Each row is where one point has got to under a steady rotation. How many ticks took it there?
The counts run from 0 to 1207.
[173  90 191 173 120 107 149 159 110 129 152 131 130 139  98 114 104 156
 112 127 140 137 148 134 139  83 139 138  94  99 106 114 164] : 692
[153  86 138 150 113 133 159 146  99 148 161 158 142 164  78 116  65 132
 126 119 163 131 143 168 105 105 139 148 107 137 144 104 148] : 542
[121 178 131 138 106 163  95 104 144  82 175 123 129 126 106  94 108 131
 124  85 120 151  88 147 104 104 149  91 117  94 111  95 132] : 231
[120 122 178 153 133 125  88 128 144 125 178  77 120 138 125 126  89  98
 115  73 153 131 111 140 121 111 134 105 104  83 102 160 149] : 1184
[124 154 124 138 129 113  70 128 103 116 143 118 159 134 142 123  87 124
 142  71 130 157 134 133 104  65 169 115  94 121 100  96 153] : 655
[175 137 157 162 127 141 101 153 100 112 127 103 148 146 125 102 114 127
 133  70 144 132 132 125 120  80 122 110 115  65  87 144 163] : 759
[144 155 122 140  74 149 104 110 112  95 146 158 111 127 115  95  92 166
 145  65 122 143 114 119 109 143 124 112 125  81 129  82 153] : 487
[161  85 166 145  93 153 119 124 126 107 178 141 165 151  73 140 112 125
 131 109 111 132 107 172 124 103 131  89 118  90 111 150 121] : 711
[130 153 126 128 129 169  82  98 125 126 163 133 159 133 120  72  83 150
 173  88 123 129 121 144  87  94 138 144 132 100 135  87 142] : 144
[179 106 146 148  89 136 108 144 143 133 135 165 100 141 152 116  81 143
 132 107 120 160 148 135 118 128 199  78 131 139 126 102 143] : 17
[138 175 153 154 131 117  96 122 103 123 157 133 124 137 152 114  84 160
 106 111 131 153 138 103 115  84 150 147 118  97  86  66 155] : 1171
[125 173 154 146  96 125  96 105 120  88 165 129 118 121 121 119 105 163
 108  99 120 165 112 120 123  93 162  90 115  98 108  72 147] : 744
[184 129 141 143 147 182 103 145 165 142 161 152 139 155 139  86  81 119
 135 135 107 140 126 137 108 102 166 132 135 116  79 124 120] : 617
[117 175 124 161 104 142 133 141 142 111 187 115 121 142 117 110 103 123
  90 102 131 124  98 138 103  99 137 161 126  97  67  86 150] : 320
[177 133 154 157 148 159 122 150 144 108 156 125 104 147 132  96  81 102
  93 136 141 171 128 144 122 103 176  79  99 108 107 105 116] : 271
[110 142 163 160 104 142 140 123 146 124 195  97 136 123 102 121 100 116
 106  93 108 111  98 136 111 109 127 171  84  96 101 103 163] : 1179
[180  91 122 150 106 145 137 154 126 106 125 154 116 144 100  72  89 138
 161  83 159 146 142 168 112 120 157  97 119 108 144 113 144] : 868
[110 137 128 134 144 129  75 124 117 118 164 109 145 143 111 126  65  88
 137  63 155 150 110 144 102 106 129 119  80 116 113 130 137] : 994
[142 116 160 139  82 146 119 118 178 117 156 143  88 115 118  71  92 166
 147  87 125 136 123 142 116 136 171  97 134 105 147  96 155] : 1109
[165  96 169 159  75 128 164 134 113 109 181 160 122 141  77 144 101 140
  96 133 119 135 128 154 132 121 141 121  99 102 110 103 137] : 453
[145 117 140 156 102 111 124 146 119 124 131 124 111 122 151  88  95 164
 152  80 136 132 164 132 106  97 179 136 111 104 137  76 176] : 1020
[130 141 118 153  89 157 146 121 118 116 201 134 141 152 107 150  98 115
 103 125  98 126 117 154  89 102 157 152 109 110 105  72 132] : 128
[ 99 143 159 137 111 154  94 104 173 133 202  99 135 131 114 110  88 126
 139  83 118 110  88 147 102 116 137 147 136 104 106 124 147] : 664
[146 140 165 155  89 151  96 130 134 132 163 117 132 155 115 131  94 128
 111  69 143 113  98 126 125 119 115 106 159  96  71 166 161] : 239
[140  68 161 143  88 133 138 126 146 154 180 160 136 140  85 119  72 153
 150 117 122 122 131 166 109 122 159 151 115 145 147 107 150] : 110
[153 125 156 157 126 128  98 151 132 135 139 117 126 148 120  95  76 119
 138  54 169 129 113 123 128 127 102 132 111  92  83 163 167] : 1099
[165 138 137 147 113 155  98 112  55 122 140 138 152 163 128 123  81 145
 150  81 137 128 143 122  98 111 110 120 126  68 134 112 149] : 54
[156 144 118 129 124 169  80 110 134 111 158 171 123 160 116  99  55 122
 134  99 147 165 110 141 105 146 139  85 137 113 120 114 108] : 1149
[186 121 139 147 135 152 114 133  88 147 133 171 126 176 118 112  49 133
 118 118 168 156 148 136 111 115 139  97 138 126 129 119 131] : 204
[163 137 160 170 115 137 132 146  97 168 119 115 119 162 130 107  63 129
 119  75 170 120 141 110 112 118 128 127 124 117 127 133 187] : 1014
[163 143 126 137 119 130  96 126 116 117 164 191 107 156 130 117  54 156
 116 117 137 158 132 114 119 140 132 138 123 114  88  80 125] : 1065
[ 99 132 152 148 129 117 118 112  93 116 197  98 125 156 118 158  72 107
  95  97 162 135 128 156 102 101 137 128 102  92 136 104 139] : 1078
[117 123 113 138  71 107 136 135 139 108 187 167 121 144  83 146  83 140
 111 100 137 142 110 162 109 117 150 148 115 147  95  85 144] : 215
[168 135 130 135  89 160  98 114 124 122 145 199 142 140  97 100  75 166
 153 103 101 157 116 122 115 132 138 118 120 130 115  85 137] : 296
[168  92 158 152 150 174 119 125 129 119 160 112 125 145 122  78  83 116
 155 114 137 127 136 159 103 119 140 117 105  57 145 128 120] : 525
